In the rows, 128 means zero.
Each named turn below is shown by a few rows before and after it. Which turns, in which order, take the first row of each later pair to the second? The first pair is answered.
C (before -> after):
[145 158 124 127 144 100 145 167 121 102 118 155 166  89 131 129 123 137
 114 120 112 156] -> [138 156 116 109 140 108 140 158 117 113 127 159 160  84 155 100 109 125
 112 111 107 137]
[137 114 163 114 122 116 145 121  93 139  98 138 133 117 143 151 128 126
 136 131 111 116] -> [139 114 162 118 119 115 147 124  92 136 100 137 135 118 142 155 127 130
 137 132 109 119]
[135 134 128 142  80  79 152 132 159 127 129 100 150 116 127 168 143 112
 183 124 158 109] -> [132 137 120 142  80  77 149 141 154 124 132 104 150 107 136 159 135 109
 184 119 153 110]
Z (before -> after):
[142 117 128 138 143 127 139 133 131 120 108 131 130 107 125 133 143 128
 121 135 140 137] -> [139 124 129 150 135 123 130 134 132 122 115 126 131 118 112 139 138 135
 129 135 138 149]
[141 128 132 140 124 132 162 170 149 114 130 139 139 123 142 127 138 146
 131 152 124 145] -> [137 138 133 147 115 127 152 167 151 118 139 134 131 139 128 129 132 148
 142 148 122 155]
[116 160 123 146 111 135 121 116  87 119 126 143 110  90 103 115 131 123
 122 128 101 142] -> [116 161 126 142 109 139 116 107  91 123 132 142 105  96 103 110 127 123
 122 126 100 136]
P (before -> after):
[121 119 113  92 103 144 131 114 121 139 115 120 102 135 149 102  98 124
 110 136 147 120] -> [132 118  99 104 112 130 147 145 109 108  96 125 132 105 155 123 118 131
 107 140 142 142]
[157 132 134 137 143  81 153 154 111 116 136 143 151 115 139 116 148 147
 116 114 127 107] -> [146 151 137 152 130  77 129 148 115 127 166 136 132 140 119 115 125 151
 134 104 121 120]
[108 140 170 138  86  97  99 135 126 164 165 134 106 160  82 151 103 134
 129 144 168 139] -> [119 101 178  92 107 119 137 112 127 168 125 147 108 141 124 132 125 119
  92 161 184  85]
[130 160 137 170 110 128  89 142 126 118 146 115 107 151  84 147 100 114
 144 110 133 144] -> [134 120 155 117 124 159 115  97 138 146 123 122  85 153 120 117 109  97
 113 124 151  79]
Then:
(two turns a pair)
[169  65 136 104 128 121 183  89 104 132  84 155 140 127 139 122 139 108
 105 137 174  66] -> [178  73 140 136 130 104 188 117  99 108  71 151 162 127 109 163 160 127
 111 142 172 111] : C C
[145 180  68 175  77 107 106 178 115 121 174 143 164 112 140 103  81 133
 148  91  95 173] -> [141 138  95 102  86 151 121 101 137 175 163 147 117 132 183  44  74 104
 114 104 121  79] : Z P
[134 128 126 140 140 124 131 147 128 107 133 130 143 125 116 156 142 130
 140 141 130 156] -> [120 125 138 115 128 139 118 108 142 140 154 125 111 150 125 124 114 118
 138 135 134 121] : P Z
[110 146 146 139 126 102  99 130 130 161 129 131 132 160 109 155 123 155
 143 141 129 137] -> [119 127 158 125 136 111 117 119 133 161 105 133 134 155 119 161 142 156
 127 153 141 123] : P C
[128 147 113 131 122 113 129 154 125 110 140 133 144 113 120 137 130 148
 155 119 108 155] -> [118 143 138 118 113 131 118 109 143 147 156 125 108 150 110 118 114 139
 153 124 117 129] : P C
[151 139 111 126 143 128 133 173 115 108 106 144 127  86 135 156 159 125
 127 130 120 134] -> [144 149 104 134 137 123 120 180 112 108 123 140 127  85 131 151 147 124
 136 123 113 144] : C Z
[123 145 144 116 119 142 130 128 164 129 132 159 150 127 121 151 166 150
  86 140 164 156] -> [118 155 137 126 117 134 121 144 159 123 142 158 156 120 120 152 157 153
  96 132 153 174] : Z C
[142 110 141 144 151 124 156 144 125  95  86 146 155  97 124 162 190 144
 112 147 143 134] -> [110 139 167 163 116 123 102 103 149 142 150 125 100 171  71 152 138 148
 147 134 139 143] : Z P
[137 128 116 107  89 128 109 113 146 160 129 126 109 131 148  80  98 117
  97 113 124 103] -> [147 119 150 125  93 125 121  96 162 161 106 121 105 161 100 131 128 138
  92 136 140 122] : C C
[160 101 143 109 149 140 179 137 122 114  75 136 140  98 130 155 173 148
 114 152 132 131] -> [156 128 135 141 135 119 155 160 116 101  97 130 145 108  98 172 163 161
 138 143 120 177] : C Z
[125 127 133 133 127 125 130 111 150 141 124 129 121 153 101 159 140 137
 128 145 128 141] -> [130 125 126 135 132 120 135 124 139 130 116 133 129 141 106 166 148 140
 125 145 127 147] : P C
[142 145  84 126 157 119 154 125 118 124 117 135 163 150 122 149 119 139
 143 124 116 122] -> [136 139  95 113 151 130 147 100 127 145 129 131 144 165 128 130 105 133
 139 126 125  97] : P P
[158 131 110 112 136 138 141 118 123 102 102 136 143 105 136 160 146 115
 128 153 136 124] -> [151 152 120 136 120 128 118 119 128 103 127 125 132 135  98 177 133 128
 149 148 132 153] : Z Z
[113 139 124 144 151 132 172 144 132 108 124 126 159 156 151 164 163 122
 115 115 140 104] -> [108 154 112 154 144 125 160 157 122 103 140 124 163 153 146 162 150 127
 128 104 129 120] : Z C
[ 90 159 128 129 107 127  94 119 124 137 155 124 111 149 134  99  80 116
 152 121 111 128] -> [120 132 109 120 139 121 143 158 104  91  94 141 161  88 163 127 132 121
 125 133 119 132] : P P
[122 112 135 139 130 129 127  97 141 150 120 136 108 137 115 169 108 112
 135 134 145 114] -> [130 110 131 144 139 125 138 113 136 134 101 142 125 120 119 184 125 115
 129 139 148 121] : P Z
[145 106 119 116 146 122 150 157 114  92 110 147 142  98 156 121 158 142
 111 160 122 125] -> [124 146 104 145 118 107 100 166 113 103 167 139 125 117 138  99 109 141
 147 133 100 150] : P C
[116 123 147 161 106 141 123 119 166 134 156 120 115 126 121 139 130 133
 149 138 159 118] -> [119 113 152 148 111 149 135 113 169 138 144 124 118 120 132 134 134 128
 138 145 165 104] : C P
[127 159  79 152 103 118 165 145 118 144 136 121 136  84 136 134  79 101
 122 106 111 151] -> [120 146 108 132  99 136 156  98 136 181 145 116  97 122 128 118  67  94
 115 114 126 119] : P C
[147 121 107 172 140  95 147 166 106  88 110 133 168  94  99 174 172 154
 137 141 130 191] -> [127  85 155  93 133 154 139  54 147 173 132 130  85 154 125 100 134 119
 109 147 159  77] : P P
[111 149  98 173 116 109 127 120 133 120 141 103 118 111 128 164 125 146
 148 129 153 174] -> [119 111 112 121 134 137 156  85 142 137 109 111 108  98 173 140 140 126
 115 144 172 111] : P P
[ 94  88 141 113 182 117 140 126 127  96  95 122 145 111 180  91 138  94
 134 130 115 116] -> [ 96  96 132 127 179 112 142 144 120  85  95 124 154 105 177  99 140  98
 141 125 109 130] : Z C
[193  98 183 132 119 128 166 162 113 125  63 110 164  94 144 206 211 119
 117 140 150 131] -> [151 129 221 132  78 146  97  86 148 199 152  87  80 189 100 160 133 109
 150 122 148 105] : P P
[126 104 139 121 157 137 118 106 149 142 110 131 115 130 120 125 129 124
 109 143 143  79] -> [134 125 125 159 154 114 115 146 138 112 106 126 142 118  94 160 140 142
 127 140 129 134] : P Z
[140 114 171  88 144 126 134  99 145 176 127 122  88 147 131 101 114  86
 149 135 139  95] -> [163 124 132 124 162  94 156 178 115 109  90 132 153  86 134 149 151 106
 150 135 127 154] : Z P
[127 145 139 150 105 109 111 117 131 134 153 105 117 179  63 167 111 146
 153 132 135 164] -> [141  91 151  79 132 145 160  79 137 150 103 121 113 153 129 132 137 123
 108 151 159  84] : P Z
[153 155 109 109 139 137 191 147 150  97  86 157 144  91 129 147  97 133
 103 117 161 114] -> [133 193  95 134 116 126 151 159 148 104 136 147 134 104 113 130  59 134
 135  93 139 139] : P C
[112 150 131 147 110 124 104 106 138 150 154 110 108 156 101 131  97 134
 156 122 136 134] -> [124 112 139 105 131 146 137  82 142 158 117 119 108 139 136 119 120 119
 124 135 154  87] : C P
[115 160 125  99  76 133 100  81 129 133 171  85 118 155 134 126  95 134
 117 141 122 129] -> [139 132 103  80 107 132 150 115 109  97 116 102 165  92 181 131 137 131
  89 153 126 118] : Z P
[123 167  83 165 104  99 114 195  72 101 114 143 132 109 181 136 100 116
 156 123  84 168] -> [108 150 103 115  95 136 103 131  92 155 136 142  85 139 204  78  65  90
 144 121  97  96] : P Z
[142 114 123  98 126 178 152 131  81 144 120 122 112 110 151  98 127 128
 128 125 113 132] -> [147 104 145  98 127 178 157 117  88 151 108 119 104 131 129 123 142 135
 121 139 129 134] : C C
[111 167 127 125 125 147 104 117 164 144 153 118 119 137 112 127 101  96
 145 107 121 128] -> [115 161 138 132 130 145 108 113 166 143 146 115 117 150  97 141 111 103
 146 115 125 136] : C C
[102  92 112 149 137 117 156 145 118 137 125 150 143 120 119 138 165 143
 124 131 118 154] -> [ 85 109 109 155 120 116 126 138 120 152 159 145 124 138 114 116 132 140
 140 117 109 154] : C P
[149  85  96 140 143 116 133 176 136 105 115 105 143  80 125 153 154 164
  93 185 177 149] -> [123 109 126 149 111 119  85 128 159 154 174  86  89 149  83 135 108 165
 119 174 177 146] : Z P
